One vector is turned by the same rotation once a step. Each row is the vector after some number of steps, and that number follows the row.
The counts run from 0 to 195.
[ 30  10  28 -14 -51 -21  -9 -25  26 -15 -16  16 -10   9  24  26  22  48
  34 -26 -41   7   4  18  12  35   9 -14   1 -24 -15  30   8 -22  19 -10
 -21 -12  11 -19 -10   7  13  26  -4  29   1  25  -5  18 -22   9   1  13
 -22   7]  192
[ 10   2  38 -32 -59  -9   4 -28  43 -11  12 -12  35  -6 -10  32  12  -4
  24  -2 -22  10 -14 -18  10  15  41  16  17 -27 -28  31  14 -22   9  -2
 -34  -8  15  -3 -24  -7  -8   2  -2  20 -19  34   3  -6 -22 -13  -3 -14
   3  15]  171
[ 18  12   8 -26 -39 -27  -6 -12  37  11  30  -4  21   3   1  11  15 -13
  14   0   3  12 -13  -4  10   4  34  10   8 -29 -31  27  43 -22  23  30
 -20 -10   6 -24  -7  -3 -29  -6 -10  -5 -21  13   7   3 -54 -36 -17 -31
  -5  23]  55
[  1  27 -28  13 -26 -25  -7 -29  22  -1  15   4   6  26  20  -6  10  22
 -11  -8   6  11 -32  28   1 -12  25 -16 -11  -9  -9  29  45 -24  -1  19
  -7   0 -10 -30 -15  -9 -34  29   9  -9  20 -21  14  15 -55 -40 -16   8
   2  14]  186
[ -2  17 -11 -20 -50 -17  -2 -24  34  -1  -4  -2   2   9  29   9  31  34
  -4   6 -24   5  -8  41  -1   7  14   6 -18 -19 -29  25  37  -5   5  21
 -10  12   9 -19 -24  -8 -38   7   4   7   2  13   4  22 -54 -41 -21   2
 -14  14]  72
[ 15  27  17 -28 -52 -13   8 -21  39 -25  -6  -3 -19  -9  18  10  27  23
   2 -18 -32  -7  -1  14  24  15  30  13   1 -19 -16  31  27 -33  27  16
  -7 -16   2 -16 -25   9  10  13   6   6 -28   7  -2  27 -50 -16   1   7
   3 -12]  89
[ 27  28   4  15 -34  -9 -13 -33  18   4   7  18  -5  13  22 -12  17  -6
  33 -29  -5   2 -32 -12  14   4  13 -29   6  -1  -1  27  21 -68  -3   9
 -15 -18 -17 -18  -5   8  -7  40  -4  16  -6 -19   0   1 -41 -26  -3   1
  -6  23]  140
[  6  19 -26  16 -34  -8  -9 -28  19   5   6  16  -1  23  15 -10  11  18
  -6 -26  -2  -4 -28  17   1  -5  13 -24   0  -8 -13  37  31 -39   8  22
 -12  -2  -8 -41 -14  -1 -28  30  15 -12  13 -29   7  21 -57 -26 -16   1
  -5   8]  62
[ 27  -1 -14   2 -11 -21  -3 -10  50 -30  28 -19  17   5   0  -1 -11   7
   0  -7 -13  30 -24  -6   1   8  58  -1   4  -3 -10  19  31 -26  13 -15
  -3 -10 -15 -16  -1  -7  21  41  24   4   2  -9  40  15 -21 -48  -4   4
   6  26]  4
[  5  20   6 -27 -50 -29   1 -26  23 -11   0   2 -13  -5  15  15  37  36
   6   5 -26   8  -7  38  19  22  17  11  -9  -7  -5  31  31 -23  26  -9
   4 -15  -1 -26 -25  10 -17  20   9  13  -5   4   8  37 -58  -3 -22   7
  -3   0]  80
[ 40  16   4  -6 -15 -28  -7  -5  32  19  17   0  -9  10  23  -5   8   8
  15 -18   1  11 -27  11  27 -26  40  -8  -1  -4 -13  16  36 -47   3   8
 -11 -13 -18 -34   0  16   4  19   5   9 -25 -19  18   8 -51 -32 -17   6
  -6  28]  45
[ 28 -13  -9  16 -30  -9   0 -21  40 -22   9  12  23  23   9   6  -1  40
  -3 -26 -30   8 -17  -1  -1  11  34 -20   7  10 -13  27   8 -15 -13 -23
 -21   5  -3 -21   5 -10  13  56  49  19  17 -26  22  30 -22  -5 -11  23
   0  17]  41
[ 10  -5 -13  -9 -40  -9  -4 -12  50 -17  -5   7  30  18  -2  29   3  31
  13  -8 -30  18  -3   4 -20  44  10  -8   3 -19 -26  36  12   2  13  11
 -23  14  10 -18  -5 -11 -17  26  20   7  29  12  15  14 -11 -33 -12 -14
 -29  27]  146
[  8   4  11  10 -26 -22 -10 -42  19 -17  36 -10  36  21   8  23   6  33
   6 -18 -16  27 -39   0   3  -7  43  -3   7 -18  -1  32  29  -5  -8 -27
 -31   8  10  -7  -9 -33 -12  24   8  13  26   3  25  10 -30  -8 -11  19
   0   9]  153
[ 20  13  -8  -1 -47   4   4  -8  63 -20  12 -14  31  14  17   9  -2  29
 -18 -41 -35  -2   0  -4  -7 -20  53  -3   1 -26 -35  34  26 -16  -4  21
 -35  17  23 -18 -27  -6   6   9  17   2 -15   7  -1   2 -22 -22   1  11
  -3   4]  135
[ -4  19   6 -25 -48 -16   7 -32  43 -38   7 -11  13  -6   9  18  15  27
  20  11 -24  16 -11  10 -10  39  27  15  -6 -25 -18  31  28 -14  17   2
 -11   7   1   9 -27 -12 -21  23  -2   0   5  28  27  12 -26 -44  -3 -10
   0  14]  109
[ -2  11  -7 -22 -33 -31  -2 -34  21 -10  12   0   7   4  11  10  30  26
  -8  14 -12  10 -15  38   7  12  29  12 -15  -9 -16  29  43  -7  12  -2
 -10  -3  -3 -29 -21 -11 -37  21  18   1   7  -2  13  41 -66 -26 -23   2
  -3   8]  195
[ 28   7  -9  10 -41 -13 -19 -26  11  23  12  21  37  38   5  14  20  13
  33 -28  -1  14 -24  -3   1  19   3 -28  19 -18 -15  38  19 -18  -1  10
 -39   1   5 -42  15 -11 -34  25  -1  10  25 -17 -10  11 -30  -7 -24 -16
 -22  33]  104
[ 22  22  25 -21 -49  -5   3 -11  47   0   7 -16  22   2  12  11  -3  -5
  21 -20 -24   1  -6  -8  10  -3  41  10  15 -28 -28  28  26 -33   1  19
 -34  -2  20   9 -20  -6  -9  -6 -13  15 -30  29   5 -16 -23 -44  -2 -15
  -5  24]  56
[ 20  15   7  17 -28 -16 -17 -21  33  -3  32  -6  40  26  13   6 -16   2
  20 -25  -8  28 -42 -29  -7  -4  47 -11  14 -18 -12  29  20 -34  -5  -5
 -36   3  -7   1  -3 -22  -2  36  -5   5  12  13  22 -16 -15 -39  -2  -9
  -4  36]  66
[  2 -17   8 -15 -47 -17  -8 -33  43 -11   9  -2  42  24  -6  38  16  38
   7   2 -31  24  -9  14 -12  29  27  -2   4 -19 -16  29  15  12   2 -21
 -28  10  19 -14  -9 -24 -23  15  26  20  30  17  12  27 -19  -7 -24  -4
  -3  14]  154
[  8  25  14  10 -38 -14 -12 -43  15  14  20  18  12  15  16  -1  15   0
   8 -25   0  -3 -35  -7  30 -22  30 -21  13   0  -2  28  27 -48  -3   4
 -21 -16  -3 -30  -6  -5 -17  28  -3  16  -7 -23  -6  16 -49   2 -11  13
  12   0]  132
[ 18  -7  10  -7 -23 -12  -7 -34  32  -1  16  17   6   3  -8   2  11   7
  22   2 -15  19 -38 -12   5  31  32  -3  10  12 -11  20  17 -36   2 -28
 -11 -16 -23  -6   4 -12  -4  64  30  29  12  -7  20  20 -31 -27  -9   5
   0  33]  120
[ 21   4   4 -36 -40  -8  -1  -7  62 -17  -3   7  20  -2 -24  16  10  -3
  15   2 -27   5  -4 -11  -8  46  22   3  12  -8 -37  35  13 -14  21  11
 -14  -8  -2 -16  -6   4  -2  28  26   8  -2  12  10   8 -15 -33 -13 -31
 -16  28]  14
[-16  27   0 -14 -39  -5   5 -45  37 -34  13 -10  15   6 -11  10  21  -2
   6  12 -10  16 -30  -1   2  32  38  14   1  -7 -18  37  31 -24  10   1
 -11  -1  -2   1 -21 -24 -34  29  12  -7  15   8  18  13 -48 -44  -4 -19
  10   9]  100
[ 36  11 -12   1 -39   1   2   0  50 -13 -18  21   1  16  30  13   5  30
  23 -26 -38   0   5   8  -6  29   7 -15  -3 -17 -29  19  10 -27   0  25
 -14   6   4 -17  -1  13   7  41  16  17   9   8  11   5 -10 -45 -11  -9
 -34  35]  147
[ 14   0   3   8 -32 -13 -19 -44  15  11  11  24  25  30   8  16  24   9
  32  -2 -14  20 -36  -2  -1  22  15 -15   7   4  -8  31  18 -21 -14 -22
 -23   3  -3 -21   9 -16 -35  39  18  30  34  -9  15  17 -36 -14 -23   0
 -15  33]  112
[  3  -2 -11  14 -40 -10  -5 -29  40 -23  20  -7  48  33 -10  17  -1  24
   2 -16  -9  30 -23  -1 -17  20  33  -8   8 -24 -10  40  26  -2  -1  -2
 -31  19   4 -23  -4 -28 -14  28  23 -12  43   0  17  16 -25 -24 -10  -7
 -14  18]  145
[ 22  12 -10  -9 -52  10   5  -6  59 -24 -13   7  11  10  12  12   9  20
   9 -27 -36   1   1  -5 -24  34  15  -6   2 -17 -38  29   1 -16   6  25
 -20  13  14 -11 -15   1  -4  29  21  10   0  16   8  -1  -7 -48  -2 -15
 -22  26]  23
[ 35  16 -12  14 -34   1  -4  -8  48 -10   0  20  10  18  16  -7  -2  11
  21 -28 -25   1 -17 -13 -10  22  10 -23   3  -8 -21  23   5 -47  -1  18
 -15   1 -13 -10   2  12   7  53  20  10   4  -7  13   1 -13 -56   0  -5
 -20  35]  24
[ 19   7  34  -4 -44   5   9 -35  49 -23   0   2  24  -6   8  20  -1  12
  19 -38 -35   0 -13 -24   8  16  34  -2  22 -11 -20  23   4 -37  -5  -7
 -37   0  15   8 -17  -5  10  23  15  36 -20  13 -10  -4 -12  -5  10   8
   5   7]  172
